500 stands for zero in the data rows.
In each game, the first row plays the second. By how much does the first row win? 10 means about a draw, 20 a big win and 0 a big loss. Wins can go round in a circle. Each row has two weighted sums of its numbers, A and B, taken from their middle values. A row wins by its A times the other's B, less its B times the other's A.
array([655, 549, 587, 358, 404, 376, 469, 589, 435, 508, 504, 599, 607])
array([447, 335, 689, 598, 379, 414, 329, 527, 264, 680, 626, 706, 480]) -> 7
array([308, 455, 575, 674, 546, 623, 453, 424, 580, 519, 507, 570, 361])
array([526, 527, 416, 441, 607, 660, 553, 632, 495, 466, 362, 409, 450]) -> 10
array([511, 546, 454, 451, 573, 670, 615, 704, 527, 513, 348, 375, 452])
array([683, 661, 509, 515, 509, 302, 589, 643, 436, 527, 418, 654, 465]) -> 10
array([622, 636, 508, 471, 491, 375, 649, 592, 488, 534, 458, 518, 513])
array([626, 568, 516, 311, 432, 470, 497, 619, 456, 556, 434, 455, 545]) -> 12
array([338, 319, 561, 717, 559, 593, 377, 473, 506, 450, 540, 578, 373])
array([343, 367, 579, 606, 489, 638, 432, 419, 489, 501, 623, 496, 514]) -> 16
array([607, 477, 554, 445, 511, 442, 585, 611, 373, 471, 312, 550, 551])
array([369, 388, 581, 667, 457, 482, 416, 453, 485, 562, 651, 582, 411]) -> 8
array([588, 584, 478, 265, 375, 409, 499, 651, 503, 613, 604, 444, 555])
array([426, 291, 657, 437, 415, 483, 300, 455, 350, 496, 597, 764, 594]) -> 10
array([466, 444, 610, 435, 392, 417, 375, 350, 470, 590, 648, 521, 642])
array([695, 636, 581, 413, 369, 305, 542, 699, 303, 655, 597, 587, 616]) -> 3
array([461, 404, 591, 448, 459, 547, 363, 401, 338, 443, 452, 565, 560])
array([531, 669, 330, 665, 697, 784, 716, 618, 503, 418, 231, 326, 445]) -> 10
array([501, 530, 437, 309, 527, 577, 518, 558, 679, 517, 512, 547, 528])
array([667, 518, 424, 397, 428, 421, 521, 572, 472, 548, 535, 374, 587]) -> 8
array([511, 596, 317, 465, 576, 486, 589, 554, 701, 446, 389, 440, 367])
array([547, 621, 390, 374, 588, 515, 613, 550, 641, 440, 417, 393, 398]) -> 6
array([622, 572, 433, 243, 481, 364, 520, 606, 613, 532, 586, 498, 489])
array([599, 559, 421, 499, 542, 590, 676, 615, 450, 567, 487, 405, 552]) -> 10
array([689, 673, 364, 510, 498, 321, 632, 553, 606, 471, 538, 451, 525])
array([391, 377, 681, 602, 367, 509, 366, 387, 472, 705, 698, 577, 559]) -> 13
array([682, 670, 473, 536, 542, 334, 642, 571, 482, 405, 335, 549, 464])
array([448, 513, 551, 542, 479, 463, 394, 379, 453, 493, 529, 567, 568]) -> 7
array([642, 564, 571, 268, 372, 351, 474, 636, 431, 577, 455, 567, 547])
array([481, 442, 540, 486, 425, 462, 414, 379, 450, 436, 537, 554, 534]) -> 10
array([612, 484, 459, 338, 551, 452, 514, 575, 580, 464, 401, 481, 459])
array([648, 628, 603, 347, 466, 405, 514, 620, 364, 584, 477, 594, 671]) -> 7
array([602, 691, 566, 507, 576, 337, 565, 612, 549, 455, 420, 697, 447])
array([591, 580, 391, 189, 446, 497, 581, 604, 588, 622, 565, 372, 575]) -> 9
array([337, 331, 567, 700, 443, 649, 469, 428, 496, 676, 682, 404, 525])
array([402, 361, 503, 498, 431, 641, 453, 399, 346, 592, 574, 425, 599]) -> 11
array([334, 389, 507, 700, 522, 645, 476, 351, 531, 605, 601, 404, 399])
array([668, 548, 487, 443, 501, 349, 552, 610, 403, 512, 478, 499, 547]) -> 8
array([350, 360, 527, 615, 408, 592, 476, 364, 528, 669, 704, 412, 458])
array([357, 489, 597, 665, 582, 517, 382, 419, 553, 383, 497, 644, 385]) -> 7
array([304, 334, 403, 684, 510, 720, 505, 394, 524, 545, 695, 224, 535])
array([638, 562, 592, 389, 468, 330, 547, 630, 368, 436, 346, 687, 527]) -> 9
array([580, 554, 390, 298, 514, 409, 579, 593, 660, 515, 549, 396, 473])
array([452, 700, 156, 400, 584, 569, 757, 544, 894, 437, 556, 245, 401]) -> 14
array([570, 595, 357, 349, 392, 499, 585, 592, 548, 632, 618, 242, 546])
array([364, 415, 521, 669, 533, 575, 448, 389, 558, 546, 595, 473, 377]) -> 9
array([452, 409, 580, 403, 410, 540, 359, 367, 396, 572, 553, 536, 620])
array([581, 515, 402, 342, 475, 575, 579, 609, 550, 537, 530, 342, 608]) -> 7
array([560, 508, 479, 475, 523, 454, 593, 582, 515, 496, 402, 427, 496])
array([443, 388, 601, 532, 516, 551, 354, 366, 392, 466, 503, 565, 562]) -> 10
array([368, 429, 554, 691, 523, 449, 421, 426, 528, 386, 467, 586, 323])
array([396, 399, 571, 555, 523, 695, 433, 471, 401, 426, 445, 596, 533]) -> 15
array([413, 364, 494, 597, 493, 609, 428, 375, 504, 560, 680, 415, 471])
array([594, 510, 482, 333, 554, 611, 552, 648, 491, 516, 434, 457, 406]) -> 12
array([338, 356, 472, 656, 427, 630, 456, 370, 575, 691, 755, 398, 537])
array([460, 438, 627, 543, 521, 396, 366, 359, 430, 355, 369, 652, 438]) -> 13
array([611, 716, 331, 593, 578, 418, 706, 566, 608, 414, 386, 409, 450])
array([613, 716, 425, 513, 550, 509, 724, 662, 465, 544, 415, 419, 525]) -> 12
array([600, 614, 480, 276, 565, 472, 520, 656, 585, 467, 421, 564, 411])
array([341, 402, 484, 669, 532, 691, 494, 375, 550, 494, 604, 416, 506]) -> 11
array([624, 576, 503, 519, 539, 584, 590, 647, 400, 522, 414, 443, 556])
array([382, 363, 590, 668, 489, 576, 423, 366, 481, 585, 629, 494, 428]) -> 11
array([557, 605, 432, 409, 461, 410, 616, 586, 504, 577, 530, 349, 575])
array([466, 454, 488, 553, 528, 547, 447, 411, 389, 397, 422, 503, 432]) -> 12
array([621, 614, 580, 277, 493, 340, 517, 636, 576, 490, 364, 690, 412])
array([399, 400, 444, 550, 550, 419, 430, 326, 582, 290, 496, 556, 443]) -> 14
array([721, 536, 487, 353, 429, 501, 554, 646, 276, 606, 513, 318, 703])
array([346, 387, 493, 665, 502, 601, 422, 398, 512, 569, 717, 442, 496]) -> 4
array([509, 598, 448, 432, 567, 506, 589, 687, 560, 429, 339, 506, 398])
array([555, 397, 784, 513, 396, 270, 231, 413, 263, 407, 438, 867, 544]) -> 18
array([589, 704, 496, 426, 619, 481, 621, 664, 646, 368, 304, 695, 300])
array([504, 635, 436, 376, 543, 565, 517, 573, 661, 497, 429, 560, 455]) -> 3
array([682, 595, 466, 493, 498, 516, 623, 669, 306, 502, 338, 418, 618])
array([379, 358, 569, 509, 323, 474, 391, 380, 550, 719, 878, 523, 576]) -> 11
array([584, 676, 321, 536, 585, 539, 644, 532, 590, 432, 424, 226, 566])
array([489, 442, 630, 577, 470, 505, 394, 379, 312, 477, 454, 616, 538]) -> 10
array([552, 497, 357, 416, 588, 569, 588, 602, 589, 412, 382, 481, 348])
array([519, 470, 539, 544, 465, 487, 426, 379, 413, 387, 426, 487, 486]) -> 11
array([417, 458, 635, 529, 455, 523, 373, 403, 357, 551, 547, 643, 612])
array([413, 423, 640, 665, 537, 456, 385, 404, 553, 532, 564, 550, 403]) -> 10
array([384, 361, 643, 640, 578, 562, 374, 384, 532, 428, 524, 644, 450])
array([494, 461, 627, 619, 568, 551, 409, 389, 317, 325, 307, 559, 506]) -> 9
array([562, 665, 492, 412, 515, 433, 567, 569, 561, 403, 372, 581, 483])
array([564, 558, 504, 336, 546, 454, 529, 573, 642, 529, 504, 501, 456]) -> 8
array([368, 343, 467, 585, 467, 481, 452, 394, 538, 561, 709, 383, 463])
array([454, 362, 564, 458, 385, 552, 385, 361, 382, 523, 610, 447, 593]) -> 9
array([495, 454, 604, 590, 553, 427, 394, 389, 319, 337, 315, 641, 482])
array([383, 470, 551, 584, 539, 607, 369, 374, 563, 356, 438, 648, 443]) -> 11
array([596, 636, 437, 488, 536, 376, 556, 580, 571, 418, 331, 482, 447])
array([601, 565, 520, 334, 402, 389, 502, 534, 509, 571, 514, 449, 599]) -> 1
array([630, 628, 517, 510, 491, 439, 625, 594, 456, 576, 490, 487, 497])
array([433, 302, 721, 445, 398, 434, 275, 379, 353, 531, 586, 755, 556]) -> 9
array([474, 597, 254, 493, 704, 789, 747, 527, 711, 437, 357, 177, 367])
array([624, 648, 448, 472, 506, 430, 579, 648, 439, 526, 469, 475, 499]) -> 8
array([360, 334, 538, 750, 532, 539, 449, 435, 523, 508, 562, 543, 323])
array([410, 350, 682, 536, 446, 484, 295, 474, 382, 469, 508, 832, 431]) -> 9
array([509, 555, 468, 276, 488, 448, 437, 530, 781, 512, 578, 555, 503])
array([629, 680, 477, 529, 618, 491, 562, 642, 434, 437, 308, 508, 531]) -> 15
array([468, 513, 394, 441, 602, 741, 564, 588, 581, 455, 350, 457, 471])
array([664, 648, 496, 437, 516, 493, 618, 618, 356, 530, 405, 434, 523]) -> 7
array([409, 454, 531, 558, 403, 452, 403, 410, 563, 645, 812, 514, 530])
array([338, 353, 606, 589, 512, 666, 415, 363, 432, 494, 435, 591, 495]) -> 11
array([591, 584, 495, 454, 473, 452, 557, 572, 527, 486, 437, 464, 583])
array([532, 622, 385, 355, 520, 400, 635, 594, 652, 461, 478, 346, 505]) -> 11
array([646, 613, 577, 400, 455, 307, 510, 574, 473, 491, 409, 594, 561])
array([632, 624, 494, 522, 555, 440, 592, 646, 392, 356, 175, 521, 337]) -> 12
array([448, 384, 605, 581, 441, 541, 390, 518, 305, 569, 605, 603, 498])
array([372, 504, 418, 566, 531, 568, 440, 290, 603, 462, 613, 346, 573]) -> 5
array([379, 375, 676, 640, 466, 526, 351, 444, 520, 534, 569, 644, 391])
array([534, 614, 362, 434, 482, 436, 649, 621, 697, 471, 527, 428, 480]) -> 8
array([323, 437, 464, 733, 588, 594, 478, 361, 642, 400, 565, 489, 400])
array([314, 453, 634, 720, 528, 478, 407, 414, 557, 554, 487, 635, 365]) -> 3
array([557, 665, 325, 415, 609, 475, 640, 581, 670, 384, 350, 448, 326])
array([240, 449, 398, 802, 606, 689, 592, 317, 682, 515, 569, 263, 430]) -> 2
array([447, 530, 352, 435, 590, 769, 610, 571, 662, 515, 406, 329, 487])
array([599, 488, 438, 363, 530, 594, 525, 637, 445, 586, 501, 334, 483]) -> 1
array([668, 669, 460, 516, 521, 416, 535, 573, 431, 421, 363, 402, 502])
array([403, 359, 513, 586, 413, 451, 426, 440, 519, 587, 697, 549, 490]) -> 10
array([385, 374, 634, 657, 508, 513, 417, 389, 460, 534, 507, 609, 349])
array([572, 487, 364, 391, 436, 536, 610, 659, 466, 626, 558, 297, 573]) -> 11
array([452, 581, 418, 325, 579, 585, 558, 603, 628, 518, 482, 564, 383])
array([720, 584, 521, 453, 426, 299, 548, 637, 410, 585, 526, 532, 583]) -> 11
array([705, 609, 528, 404, 410, 308, 529, 673, 336, 625, 610, 583, 642])
array([423, 477, 550, 587, 513, 533, 416, 370, 446, 432, 462, 487, 503]) -> 7
array([415, 413, 516, 561, 506, 518, 472, 378, 486, 368, 431, 583, 469])
array([547, 657, 451, 393, 565, 458, 638, 663, 583, 473, 322, 486, 443]) -> 6
array([649, 624, 484, 444, 468, 319, 542, 632, 404, 576, 541, 425, 608])
array([458, 460, 545, 602, 502, 538, 435, 347, 396, 460, 471, 502, 520]) -> 10
array([492, 314, 776, 514, 414, 308, 294, 467, 375, 579, 631, 803, 463])
array([586, 653, 371, 552, 590, 522, 659, 542, 588, 370, 293, 324, 451]) -> 9
array([633, 569, 463, 477, 470, 438, 635, 586, 513, 627, 595, 366, 589])
array([613, 563, 477, 427, 495, 366, 538, 599, 469, 444, 415, 472, 553]) -> 13
array([436, 302, 561, 555, 410, 419, 368, 471, 438, 540, 717, 582, 531])
array([498, 567, 440, 386, 574, 477, 463, 559, 668, 471, 441, 451, 436]) -> 1
array([623, 600, 538, 309, 550, 451, 573, 655, 568, 483, 342, 621, 387])
array([397, 380, 694, 537, 392, 415, 349, 425, 479, 625, 710, 685, 488]) -> 8
array([362, 345, 406, 475, 419, 649, 521, 388, 473, 573, 612, 358, 610])
array([588, 562, 435, 374, 381, 527, 618, 575, 453, 642, 517, 453, 668]) -> 7
array([706, 631, 423, 398, 375, 200, 582, 615, 498, 610, 681, 472, 649])
array([352, 345, 462, 584, 398, 581, 424, 422, 455, 697, 802, 445, 525]) -> 11
array([586, 567, 453, 322, 556, 517, 595, 666, 541, 501, 366, 525, 406])
array([651, 570, 533, 420, 446, 332, 467, 575, 502, 468, 436, 535, 581]) -> 11
array([499, 601, 228, 417, 493, 698, 669, 562, 674, 577, 579, 64, 548])
array([668, 682, 382, 395, 451, 393, 643, 569, 493, 602, 581, 392, 667]) -> 7
array([729, 610, 523, 431, 454, 375, 537, 733, 286, 491, 382, 575, 531])
array([503, 369, 614, 466, 479, 448, 355, 379, 367, 385, 424, 656, 519]) -> 9
array([406, 429, 470, 591, 531, 755, 457, 423, 408, 376, 400, 409, 508])
array([601, 615, 358, 491, 541, 593, 657, 617, 399, 566, 507, 299, 563]) -> 13
array([576, 567, 394, 340, 581, 533, 623, 607, 563, 494, 388, 421, 433])
array([479, 359, 699, 496, 416, 496, 283, 321, 314, 552, 568, 566, 670]) -> 8
array([619, 559, 449, 548, 497, 463, 701, 631, 415, 583, 525, 508, 537])
array([622, 505, 452, 380, 422, 460, 567, 578, 368, 612, 533, 399, 622]) -> 17
array([435, 334, 461, 544, 523, 670, 455, 378, 435, 429, 453, 423, 517])
array([381, 477, 530, 657, 505, 413, 436, 365, 567, 489, 552, 546, 345]) -> 11
array([661, 479, 490, 221, 448, 490, 490, 650, 452, 638, 614, 458, 518])
array([359, 470, 582, 626, 470, 386, 407, 417, 507, 616, 665, 526, 464]) -> 12
array([572, 548, 374, 301, 550, 545, 580, 606, 610, 485, 477, 409, 495])
array([665, 611, 531, 518, 548, 359, 595, 625, 442, 469, 409, 644, 470]) -> 8
array([617, 542, 428, 464, 483, 483, 566, 611, 494, 494, 455, 445, 587])
array([307, 395, 450, 574, 470, 559, 429, 294, 695, 496, 664, 430, 581]) -> 10
array([547, 360, 573, 505, 469, 386, 320, 367, 303, 512, 553, 564, 659])
array([530, 463, 473, 371, 512, 600, 532, 599, 511, 518, 433, 503, 482]) -> 9
array([520, 522, 526, 362, 487, 647, 536, 671, 520, 609, 467, 533, 519])
array([489, 353, 522, 489, 371, 280, 344, 363, 432, 558, 758, 541, 519]) -> 8
array([497, 607, 338, 422, 547, 766, 687, 597, 622, 536, 443, 162, 512])
array([573, 601, 350, 402, 620, 574, 629, 586, 598, 413, 352, 429, 378]) -> 10
array([549, 381, 529, 333, 482, 614, 455, 664, 423, 593, 520, 542, 570])
array([403, 329, 570, 630, 492, 600, 383, 444, 389, 501, 568, 623, 531]) -> 5
array([508, 552, 278, 349, 560, 592, 615, 531, 770, 503, 573, 256, 480])
array([383, 347, 542, 505, 450, 586, 389, 373, 461, 502, 543, 579, 565]) -> 12
